Each row has a name. After each piece below comes the name of the row it's from, unless a question asks for something else. Each question is about the rows just above it. Places in a row count from 0.

pak: [-6.8, -27.1, 18.0, 10.2, -29.7, -30.6, -21.1, 92.3, 12.7, -1.8, 3.5, 23.9, -4.7, -30.9, 54.1, 13.3, 45.8, 0.6, 13.7, 86.4, 9.9, -25.3, 7.3, -0.2]
dul: [-26.0, -14.1, -18.6, -58.3, -38.1, -31.8, -15.5, -44.9, -75.5, 9.7, -17.8, -20.0, -86.7, -41.7, -19.5, 30.0, -22.3, 15.0, -3.6, -36.6, -70.1, -40.4, -74.6, 14.3]
Ladig: [0.2, -32.4, 31.8, -1.5, 19.7, 5.8, 33.9, -13.0, 0.9, -39.5, 46.8, -22.3, 20.1, 16.0, -15.0, -32.6, 1.1, -42.4, -37.2, -13.7, 1.8, 25.3, 6.2, -42.2]
meve: [-18.2, 4.8, -28.6, 23.8, -14.6, -7.5, -5.3, -86.1, -82.5, 11.2, -21.6, -24.7, -84.2, -41.7, -19.5, 30.0, -22.3, 15.1, -5.1, -74.8, -76.3, -21.1, -80.8, 14.4]
vuvu: [-0.2, 13.3, -16.5, 6.9, 8.3, 5.0, 5.5, 16.8, 16.7, -5.4, -20.6, 21.9, 2.7, 9.9, 12.8, -15.3, 1.6, -7.0, 16.2, 15.1, 8.8, 12.8, 7.4, -6.5]
dofav: [8.6, -20.0, 34.9, 18.5, 30.7, 15.9, 37.2, 0.9, 25.9, -34.7, 45.9, -8.9, 43.4, 28.8, -8.5, -36.5, 10.0, -39.0, -30.2, -3.6, 1.8, 25.2, 6.2, -38.4]
Where in the named rows is [16.8]?  vuvu, 7
[9.7] is at row and place  dul, 9
After [-41.7, -19.5, 30.0, -22.3, 15.0], its row goes on with  [-3.6, -36.6, -70.1, -40.4, -74.6, 14.3]
Go on from [9.9, -25.3, 7.3] to the end of its row.  [-0.2]
Where in the named rows is [-74.6]?  dul, 22
The rest of the row after [1.8, 25.3, 6.2]:  [-42.2]
[23.9] is at row and place  pak, 11

